Each path below is one point turned by a fixed rotation once a step. After each direction that follows a path, write how fast that rotation turns it, in deg/step (0 if it stays still).
Each turn is a multiple of 5 degrees from 10 to 175, or 0.
Each row of a path follows its step; steps can be skipped.

step 0: [-1.66  2.02 -1.51  2.03  1.40 -0.83 -2.45 -0.12 -3.57 -0.46  2.31 -0.17
  1.97  0.95  0.90 -1.43 -2.34  3.74 -0.64  3.35 -0.26 -0.23  0.11 -0.28
  1.26 -0.96 -2.57 -1.68 -0.59  1.52 -2.22 -0.34 -1.28]
step 1: [-1.06 -2.03  1.74 -1.26 -0.32  0.95 -1.65  0.89  0.76  2.50  1.23  3.67
  2.48 -1.21  1.31 -2.90 -1.11  3.75 -0.46 -0.27 -1.10  0.37 -0.17 -2.14
  2.37 -0.37 -1.23 -0.85  0.58 -0.13  3.85 -0.74  0.97]
step 2: [-1.62 -1.60  0.74  2.32 -0.19 -1.46  1.17  1.11  1.79 -1.51  0.03 -0.09
  1.69 -0.81  2.00  1.80 -0.97  2.10 -1.57  2.79 -4.46 -0.96 -0.69 -0.34
 -2.89 -1.41 -0.85 -3.99  0.11  1.49  0.54 -0.19  0.68]
step 3: [-0.77  1.08  2.38  0.53 -0.39  1.30  0.53  0.13  0.78  0.36  1.89 -2.01
  2.42 -1.61 -0.50 -4.90  0.39  0.31 -1.60  1.27 -2.44 -1.59  1.08  1.63
  1.20 -0.51 -3.29 -0.85  2.77 -0.91 -1.06 -2.65 -1.63]
step 4: [-2.26  1.12  2.10 -1.22 -0.35 -1.50 -0.36  2.65 -1.06  1.38 -0.08  0.64
  1.19 -1.95  1.56 -0.57  2.13  1.63 -0.14 -0.04 -1.97  4.03  0.43  0.12
 -0.98 -1.18 -4.86 -0.53 -1.71  1.97  0.07  2.35 -0.52]
step 5: [-2.86 -2.65 -2.41 -2.32 -0.25 -1.69  3.49  0.11 -3.14 -0.61 -0.60  0.02
  2.72 -0.73 -0.37 -2.46 -2.44  1.38 -0.39 -0.47 -4.14  0.85 -0.19  1.75
 -0.01  0.00 -0.45 -0.92  1.01 -0.53  0.73 -1.40  0.71]
step 6: [ 0.98  0.09 -1.48 -2.00 -0.07 -1.97 -0.82  1.67  1.32  0.12 -1.67 -1.52
  2.37 -2.89  2.27 -2.03  1.08  1.75  1.46  3.86  1.23 -0.35 -1.64  1.62
 -0.46  1.74 -2.44 -1.78  2.40  2.60  0.70 -1.22 -0.15]
step 7: [-2.22  1.06  1.04  0.27 -2.18 -0.78 -1.01  1.95 -2.99 -0.18 -1.56 -0.16
  4.22 -0.10  0.04 -2.51 -1.62  1.67  0.11  1.10 -0.78 -1.87 -0.95 -2.93
 -2.98 -1.20 -1.58  2.85  1.47 -0.52 -0.57  1.69 -0.74]
step 8: [-1.08 -0.25 -0.52 -0.20  1.05  0.89 -2.38  0.26 -2.51 -0.04 -3.39  1.42
  3.16  1.35  0.12 -0.32  0.94  4.42 -0.22  0.45 -1.86 -0.92  2.38  2.53
  1.71 -0.06 -0.72 -2.96  0.37  1.35  1.85  0.40 -2.18]
step 9: [-1.04 -0.26 -0.72  0.91 -0.41 -1.86 -1.92  0.57  0.29  1.84  0.62  1.55
  3.81 -3.88  0.07 -2.80  0.78 -0.01 -1.24  2.82 -3.02  0.32 -1.13 -1.68
 -0.34  2.14  2.27 -2.62 -0.59 -1.80  1.13  1.06  0.12]
step 10: [ 1.15  0.27 -0.46  0.23  1.48 -0.93 -0.35  1.33  3.48 -1.99 -0.49  0.92
  4.82 -0.82 -2.35 -0.52 -0.88  1.12 -3.12  0.70 -2.86 -1.71  0.07  1.05
 -0.67 -2.08 -2.89  1.22  0.43  2.53  0.12  0.98 -0.27]
Directions:
[-0.21  0.18 -0.54 -0.67  0.29  0.53  0.21 -0.82 -1.06  0.64 -0.31  1.16
 -0.48  0.00 -0.69  0.27  0.15  1.01  0.44 -0.29 -0.75  0.91  0.04 -0.64
  0.64  0.82 -0.45 -0.73 -1.29 -0.65  0.37  0.02  0.49] | 95
[ 0.23 -1.43 -0.15 -0.44 -0.77  0.37 -0.25  0.32 -0.42 -0.61 -0.19 -0.08
  0.18  0.65  0.67  0.55  0.22  0.32  0.47 -0.86 -0.44  0.29  1.12  0.75
 -0.65 -1.19  0.65 -0.84  0.27 -0.75  0.45  0.48  0.92] | 115
[ 0.72  0.09  0.82 -0.03 -0.24 -0.61  0.22  0.20 -0.09 -0.06 -1.31  0.57
  0.31  0.38  0.22  1.06 -1.07 -0.50 -0.81  0.13 -1.06  0.96 -0.44 -0.93
 -0.95 -0.58 -0.10  1.10 -0.46 -0.07  0.10 -0.20 -0.08] | 135
[-0.24 -0.40  1.13  0.71 -0.31 -0.05  0.68  0.50 -0.35  0.32  1.47 -0.59
 -1.03  0.25  1.10  0.22 -0.57  1.11  0.14  0.20 -0.32  0.46  0.01 -0.04
  0.18  0.20 -0.82  0.15  0.16  0.20  0.32 -1.42  0.51] | 20
[ 0.75  0.53  0.71  0.24 -0.60 -1.31  0.07 -0.12 -0.46  1.28  0.57 -0.66
  0.10 -0.04 -0.76  0.01  0.40  0.17 -0.83 -0.22 -0.75  0.24  1.15  1.27
  0.15  0.56  0.73  0.15 -0.53  0.09 -0.21  0.80 -0.21] | 70
[ 0.94  0.04  0.96 -0.25  0.50  0.45  0.20  0.33  0.21  1.10 -0.57  0.29
  0.24 -0.41  1.18  0.32  0.86 -0.01  0.17 -0.31  1.11  0.10 -0.87  0.80
 -0.63  0.02 -0.12 -1.00 -0.91  0.57  0.89 -0.02 -0.62] | 155
[ 0.33 -0.27 -0.28 -0.61 -1.06 -0.56 -0.32 -1.24 -0.76  0.34 -0.25  0.33
 -1.40 -0.49  0.16 -0.42 -1.27  0.38  0.03  0.89  0.69 -0.78 -0.33  0.45
 -0.14 -0.87 -0.32  0.17  0.17  0.48  0.65  0.75 -0.18] | 55
